(in the rows, 100 means zero)
Where one turn sends some rows of the set: a few examples, then the rows asked
puf: 113,85,95,108,91,112,105,92,106,100,75,89,84,124,109,100,85,103,95,93,102,85,116,87,57,116,78,91,95,84,97,81,116,103,80,97,123,110,89,105,96,96,94,82,114,84
buk: 102,90,92,83,111,104,104,109,97,104,92,93,85,100,94,118,112,128,107,91,117,76,102,114,61,82,79,83,88,81,84,84,121,119,77,93,105,115,82,100,92,111,99,88,120,58
zeka: 108,86,88,113,81,104,103,123,90,113,107,99,74,75,86,117,115,95,99,86,101,82,113,106,71,81,69,90,89,94,91,85,105,93,97,103,109,120,112,102,85,102,95,111,122,94
runib: 115,96,98,104,109,110,96,103,103,106,103,94,75,94,88,114,102,96,93,76,105,87,101,91,79,96,80,89,81,100,95,75,93,102,71,115,97,97,98,105,117,82,92,112,111,69
Gez: 103,76,90,110,94,113,105,99,102,105,89,94,87,84,91,131,108,94,105,93,96,83,104,103,75,102,83,97,92,106,96,93,90,115,90,130,137,97,95,104,94,110,89,76,128,93
gube: 110,88,98,105,100,112,102,92,95,108,75,94,81,130,107,102,95,114,107,99,109,90,109,87,57,116,78,91,96,93,102,79,114,104,80,102,118,114,86,108,93,102,93,99,107,86
tuv: 102,87,81,92,71,111,100,110,103,120,97,99,69,105,107,116,99,102,113,105,105,88,114,115,56,75,58,82,110,70,99,90,102,95,75,104,120,107,110,90,93,93,99,96,122,96
vezuv: 104,88,90,86,104,104,106,110,105,98,93,90,86,94,96,115,104,117,98,85,112,71,107,115,61,83,80,83,85,74,80,85,124,119,76,89,109,110,85,98,94,105,99,76,126,58
Nik: 105,79,120,83,95,121,90,83,99,101,83,105,80,102,89,98,88,117,107,95,114,79,114,96,69,108,71,94,88,90,72,88,109,121,81,105,112,111,92,93,107,87,83,87,118,81
mal: 98,86,101,96,116,108,103,103,112,98,88,83,88,99,83,127,103,104,98,82,98,72,100,110,76,98,94,106,69,83,83,87,108,110,78,119,125,101,83,100,104,105,90,86,119,67
muvun: 103,87,81,93,72,112,99,112,102,121,98,99,65,104,107,114,99,102,116,105,108,86,115,118,56,77,61,81,108,73,98,90,103,98,74,104,119,106,110,91,95,91,99,99,121,99
pana: 104,77,98,102,106,109,98,98,106,95,93,85,87,83,87,124,106,99,100,83,100,68,103,109,85,98,95,101,71,87,78,92,104,116,78,115,128,104,88,103,115,100,90,80,121,71
rir: 101,91,89,110,90,102,104,124,92,117,100,99,74,83,82,119,116,102,99,88,102,86,109,104,63,82,68,95,87,93,97,82,109,92,96,107,109,118,108,101,78,107,97,118,119,91
Solor: 108,94,95,107,112,104,93,101,104,108,96,93,75,91,85,115,102,99,87,78,105,89,99,85,73,98,77,92,80,95,99,77,99,104,68,115,101,93,99,105,114,84,97,113,113,66
Nok: 101,81,119,82,99,119,91,83,101,102,78,103,81,106,85,99,87,120,104,96,114,81,113,94,64,109,69,98,87,87,76,87,112,120,81,107,114,109,91,91,102,90,86,88,118,77
fave: 109,92,95,105,106,102,96,95,108,104,96,91,82,90,85,118,101,98,83,77,100,90,98,79,77,94,72,94,85,92,98,77,94,100,71,114,102,94,100,103,114,88,96,104,116,63
voto: 108,82,92,86,104,105,99,105,89,103,97,97,84,87,97,116,117,125,111,93,121,73,102,113,70,82,80,78,90,86,80,88,118,124,77,90,105,119,87,103,101,109,97,88,121,63
voso: 103,88,81,94,73,109,100,109,104,123,99,98,69,104,105,110,99,99,115,107,108,84,117,115,53,79,57,78,107,76,96,90,102,99,72,103,119,102,110,87,96,87,96,98,123,99
Baz: 99,92,88,110,88,100,108,125,102,114,97,94,78,85,81,119,109,97,90,84,95,85,112,103,58,81,66,98,86,84,96,82,111,88,96,107,112,114,108,98,74,106,98,108,123,87
zudop: 115,93,98,102,102,109,98,99,106,102,104,92,82,93,88,116,100,95,89,75,99,87,100,85,83,92,75,89,86,97,93,76,88,98,74,114,98,99,98,103,117,86,91,104,114,65
sel: 100,87,80,94,74,110,97,111,101,122,95,100,64,103,107,115,101,104,115,106,109,88,114,116,54,78,60,82,107,72,101,91,106,100,73,105,120,105,111,91,93,92,101,102,121,99
vuv: 119,79,98,108,91,115,96,87,86,106,83,98,80,117,112,100,101,111,113,101,113,86,111,87,70,115,79,84,101,101,96,84,107,109,81,97,118,120,91,111,105,99,90,97,108,92
sazag: 101,87,81,94,75,106,97,107,101,126,97,99,69,102,104,111,102,103,116,109,110,86,114,112,53,79,56,78,107,77,99,92,103,100,71,103,120,103,110,88,96,90,97,101,122,99
Dufe: 105,82,94,105,99,119,107,104,99,108,93,97,85,94,93,131,111,97,114,94,99,84,103,109,76,102,86,96,90,113,96,89,85,112,91,133,131,101,90,105,91,111,86,85,122,95
kig: 121,77,94,112,82,114,100,87,96,98,84,93,83,111,114,98,91,100,101,94,105,82,118,88,70,115,80,84,99,92,91,86,111,108,80,93,123,116,94,108,108,93,91,81,115,90
zites: 105,86,88,112,79,103,107,123,101,109,103,95,77,77,85,117,108,90,90,82,94,81,116,105,67,80,68,94,88,86,90,85,108,90,97,102,113,116,111,99,83,102,96,101,126,90
nosu: 105,76,100,99,111,109,93,95,95,102,95,90,86,84,86,127,116,109,111,89,107,73,97,107,90,97,94,99,75,96,81,92,100,117,79,117,124,110,87,106,116,106,88,93,117,73
fope: 100,87,80,93,73,108,99,109,102,122,93,99,67,104,105,117,99,105,113,106,106,89,113,113,54,76,57,83,109,70,102,91,104,97,74,105,121,104,110,90,92,94,101,100,122,97
Bimat: 110,80,90,90,97,105,102,106,98,97,98,94,85,82,99,114,109,116,103,87,116,69,108,114,70,83,81,76,88,79,76,90,120,123,76,86,110,115,89,101,104,102,98,76,127,63
golib: 98,82,89,111,101,112,107,105,108,107,84,93,83,89,89,128,104,92,100,92,97,82,106,107,64,107,87,101,84,101,98,90,98,116,86,131,138,90,93,103,88,106,92,79,127,94
zikeg: 99,88,81,92,76,106,99,105,103,126,96,98,71,106,103,114,101,105,114,109,107,88,112,110,52,77,53,81,110,75,100,91,101,97,73,104,119,103,109,87,93,93,98,100,123,96
kurig: 98,84,103,93,120,108,98,100,99,105,90,88,87,100,82,129,113,114,109,89,104,77,94,107,81,96,93,105,72,92,87,87,102,111,80,122,121,108,81,103,104,111,90,98,113,68
dozol: 101,90,82,92,74,109,102,108,106,123,98,97,72,109,104,112,97,101,113,107,106,86,115,113,52,77,55,79,109,74,98,89,101,96,73,104,118,103,108,86,93,90,95,96,123,96
lopa: 103,80,120,82,95,120,92,83,103,100,80,103,83,104,86,98,86,116,103,93,111,80,114,94,68,108,69,97,88,86,73,88,111,119,82,106,114,110,92,91,104,88,85,84,119,78
Dif: 103,81,120,82,99,120,90,84,97,103,81,105,79,104,86,98,90,121,108,96,116,80,113,96,66,110,71,97,87,90,75,87,111,122,81,107,113,110,91,93,104,89,85,92,117,80
sudog: 100,87,93,107,107,118,109,110,104,110,88,95,80,99,91,129,107,96,109,93,100,83,105,113,65,106,90,99,83,108,99,86,95,114,88,135,132,94,89,103,85,107,89,88,122,95

buk moves to voto
zikeg moves to sazag
Now these:
sudog moves to Dufe
fope moves to sel
fave moves to Solor
Baz moves to rir
Nok moves to Dif
gube moves to vuv
kurig moves to nosu

